Each named turn below is shown by a few rows before and after it. Which turns, in which order, take the first row of each later pair to the second? The first pair is answered.
k361:
[ 22  22  -1 -14  -9   2 -11 -14  -5 -11  -8  -9  -1 -26 -10  -1  -4 -13
   1]  ->  [ -2   7 -15 -14  14  15  12   8   2 -22  -2   8  11  13  16  20   7 -14
  -6]
[ -1  -3  -2  -3   6  -3   5 -11  -4  -3   1   2   4   1   7   8  11  -2
   1]  ->  [-4 -9 -1 11  4 -7  6  0 -4  6  0  0 -5  2  6  8  1  4  6]
[ -8  -7   7  10  -9 -10  -9   7   5   6  10  -6  -6   1  -8   2  -6   6
  -3]  ->  [ -2   3   9 -10  -9  -7 -12  -9   5  -2  11  -3   3  -8  -9  -2   6   0
  -8]
k829:
[  0   0  -3 -16  -2   0  -5  -5  -8  -1  -9   6  -1 -11   3   3  -5  -3
  -7]  ->  [ -3   0  -6 -16   0   3  -1  -1  -7  -3  -8   9   1  -5   8   6  -3  -4
  -8]
[  0  15   0 -22   7  13  11 -20  -9  -3 -15   6  10  -4  -3  -8  19 -12
   0]  ->  [-11   5  -1 -21  12  12  16  -9  -4  -5  -9  11  13  10   2   1  19 -11
  -5]
[ -6  -3  -6  -9   3   1   7  -5  -5   2  -4  -4  -8   3   3   8  -7 -13
  -9]  ->  [ -9  -6  -4 -10   1  -2   6  -4  -3   3  -1  -6  -9   3   0   8  -7 -13
 -12]
k517:
[ 15  -4  -9  -7   4 -23 -16   4   5 -11  37 -14  -7  -3 -10  12  -5  20
 -19]  ->  [ 13  21   8 -29   1  -2  14 -22 -20  -3  -7  -3  -6 -18 -30  -5   2  -3
  -4]
[ -3  -9  -6  15  -2  -1  -3  12  -3   1   4  -1 -10  13   3  10 -22   7
   2]  ->  [ 12  11 -11   0  -2  12  -1  -3 -14 -12 -10   3  -1   1   6   6 -16  -4
   2]
[  8  10  16 -18  -8   1   1 -27  -6  12 -14  -1   0 -17 -22 -17  13  -7
   6]  ->  [ -1 -19   9   9  -8 -23 -21   0  19  15  25 -11  -7   1 -11  -5   5  14
  -3]
Now pairs of rows:
Each pair is two turns apart.
[ -2  -5  11   3  -3  -5   4  -3   3  10  -5  -2  -7   5  -8 -11   9  -2
   4]  ->  [  0   0   9  -4  -1  -1   6  -9   2   5  -7   2  -2   2  -5 -10  15  -5
   4]
k361 then k829
[ -4   4  -6   6   1  -1  16   3  -4  -7  14   7 -13  11   5   8  -5   2
 -11]  ->  [ 10  14  -3   6  -9  -4   7  -6  -9  -3  11   0 -19  -6  -2   0 -11   1
  -8]
k361 then k517
[ 10  12   4 -25   2  -3  -9  -9   7 -12  10   4  12 -15  -5  10   3  -4
 -15]  ->  [ -4  13  -2 -17  11  14  19   1  -6  -8 -11  12  11   2   2  14  -1  -9
  -3]
k361 then k517
[ 10  11  21   5 -23 -28  -4   6  17   1  29  -7  -7  -1 -33  18   2  10
 -12]  ->  [ 34  43   0 -17 -14   3   8 -13  -3 -24   5   2   9 -13 -15  17   7  -6
  -5]
k517 then k829
[  4  -3   3 -15 -26 -26 -16  -9   9  -1  17  -6  -6 -23 -18 -14  -3   4
  15]  ->  [-13  -7 -12 -35  -1  -5   9  -3  14 -23  19  15  16   8   7   2  17  -7
   6]
k517 then k361
[  7 -11 -10   7   0   0  -5  12   2  -1  15  -5   2  14   8   7   0   1
  -7]  ->  [ -6 -16   2   9  -3  -3   6  13  -1  12   5  -5  -4  18  -3   3   1   1
  -2]
k517 then k517
[ 17  25  -2  -9 -11  16  10   1 -12 -19  -7  13   0 -16 -16  10  -8 -15
  -4]  ->  [  4   9  19 -13 -20  -6   1  -4   2  -4   6   9  -6 -18 -37   3   1 -10
  -8]
k517 then k361
[ -3   2  14 -13  -3  -3  11   2  -2   0  -6   1  -5   2 -16   5   1  -9
  -8]  ->  [  8  -1   7  -7  -6 -11  -8   2   5  -6  11  -8  -5  -4  -8   7  -5  -3
 -12]
k517 then k829
[  3  -9 -14   7  -1  -3  -6  -9  -2   4   1  -8  -3  -3  25 -14  -1  16
   7]  ->  [  8  -5 -11   2  -3  -4 -10 -17  -2   4   0 -10  -2 -10  20 -16  -1  15
   6]
k829 then k361
[ 12   9 -15 -19   0  -5 -11 -14  -6 -10   5   0  11 -11   8   5  15   5
   2]  ->  [  4  -7 -13  -6  -1 -15 -18  -1   6  -3  19  -4   7  -2   9   9  11  13
  -2]
k517 then k517
[ -1   4  -1 -14   4   5   7   1  -2 -15   5   5   7  13  -3  17   2  -9
 -13]  ->  [  2  -2   5  13  -8  -8  -3  11  -4   4   3  -8 -10   3 -15  12 -18   3
  -3]
k361 then k829
[-22 -19   2   6   1  -2   7   3  10  10  15 -13  -2  35  10   7  -4  -4
  11]  ->  [-24  -9  13  -4   0   6  23  -5  -2  15  -4  -8  -3  29  -1  -1   0 -14
  17]
k517 then k517
[-18 -10   9  12   5  -8   8  10  -4  17  -5  -4 -13  12   1  -5  -8   2
  10]  ->  [-10   6   8  -1   5   3  15  -4 -15  11 -21   0  -9   2  -1  -9  -4  -7
  13]
k517 then k517
[-13 -11 -14   5  17   5  -7  -7   8   3  21  -5  -4  -6  12  -5  16  -5
  12]  ->  [ -5  -5 -10   2  10   4 -13 -15   7   5  19  -9  -6 -18   3 -12  16  -6
  11]
k361 then k361
[ 16  13   8 -25  -9   4  -1 -13  -4  -2   0   9 -10  -9 -20   2  12  -6
   2]  ->  [  1  -7  13 -21  -7  -8  -5  -3  11   3  19   7 -11   5 -21   7  16   2
  -4]
k517 then k361
[-10  -3   3 -13   6  -3   1  -9   9   3   2   3   2   9  -4   2  12  -6
  -8]  ->  [-15  -9   2  -3   6  -6   1   1  10   9   3   1  -2  15  -2   3   5  -4
  -4]
k829 then k361
[  1   5  10  -6 -11  -6  -4  -5   0   3   5  -3  -4  -2 -18   6  -3  -5
  -4]  ->  [-3  7 -5 -9  1  9 10  0 -1 -8  0  6  5 12  1 12  3 -8 -4]
k829 then k361
[  5  19   5 -17  -2  12  12 -12 -15  -5 -15   2   6 -11  -6  -3   2  -7
  -1]  ->  [  0   6   4  15  -6   6  11   9 -17  10 -17  -5 -10  -5  -7  -2 -20   4
   9]
k361 then k361
[ -7 -12 -16  15  17  -3   0   3   8  -5 -20  10 -11  17  11  -1  -5 -11
   3]  ->  [  7   4 -11 -10  13  -1  -7 -20   7 -12 -21  10  -2  -2   1  -9   6 -20
  -1]
k361 then k361
[  4   3  -3 -11  -5  -8 -11   2   8 -19  22   0   5   6  -5  13   0  -2
 -21]  ->  [-11  -8   7  -3  -7 -14  -6   9  10  -7  21   0  -1  13 -14  10  -3   2
 -17]
k517 then k517
[ 15  15 -11   9  -8   1 -19  -3  -2   8  -2 -10  -3 -23   2   4 -11   4
  -2]  ->  [  9   6  -9  17  -8  -5 -22   4   2  13   5 -13  -7 -18   0   4 -13   9
  -3]
k517 then k517
[  7   6  10  -4 -10  -5  -2  12  -6  -2   6   2  -3   4 -14  15 -17   7
 -19]  ->  [  2   7  14 -11  -8  -3   5   6  -5   0   2   5   0   5 -19  13 -10   3
 -20]
k361 then k517
[ 18   5 -17  -6   1   8  -9 -12  -2  -9  -3   3  10  -9  13  -9   8   1
   9]  ->  [ 13  -9 -19   6   2  -2 -18   0   8  -6  12   0   8  -1  16  -4   5  10
   5]
k517 then k517
[ 10   5  -2  14  -3   8   7  18  -2   6  -7   8 -16   0  -1  -1 -13   4
  10]  ->  [ 25  18  -5  -3  -5  11  -4   3  -1  -7  -4   7  -9 -10   1  -3  -5  -3
   3]
k517 then k361
[ -4   2  -4 -20   3   0  -4  -4   9  -6  12   7   9   8   9   0  20  -1
  -9]  ->  [-13 -13  -1   5  -1  -9  -5  16  10   9  14   0  -3  14   6   1   5  10
  -3]
k829 then k361
[ -3  -4   1   5  -5  -1   6  17   0  -7   5   6  -5  13 -10  15 -10   0
  -3]  ->  [  5   6   8 -12 -12  -5  -4   0   2  -9   6   4  -2  -3 -20   8   0  -6
  -7]
k829 then k361
[  9  10   0 -29  -4   3 -10  -6   2 -20  14   6   8  -4 -29  12  -9 -15
  -5]  ->  [ -6   5  -5 -21   7  17  14   8  -8 -19  -2  13  10  15 -20  19 -12 -17
   3]
k361 then k517
[ -2  -5   4   2  -4  -7  -3   9   0   7   9  -7 -18  -1 -11   8  -6  -5
  -7]  ->  [ -7  -5  -1  -9   5  -2   4   8   3  -1  13   0  -9   8  -1  13   3 -10
 -13]
k361 then k361
[-19 -11  22  -8  -4  -6 -13 -22   8  12   6  -4  -1 -21  -4 -26  17  -1
  -2]  ->  [  1   2   0 -10   0   2 -26 -26   7  -8  10  -5   7 -28  16 -23  15  -1
  -4]
k517 then k829
[  1 -23 -13  18  20   4  -3  -5   7  -9   0   8  26   1  29  -8   9  12
   9]  ->  [ 14  -6  -4  18   6   6  -6 -17  -8   2 -19   0  16 -24  10 -21  -1   9
  20]
k361 then k517
[  2   5  -2  14 -11   7  -2   5  -7   4  -8   5  -4  -7   4  -6  -6   3
   3]  ->  [  5  10  -1   4 -13  10  -5  -3  -7  -1  -8   5   0 -11   5  -8  -1   0
   2]
k829 then k361
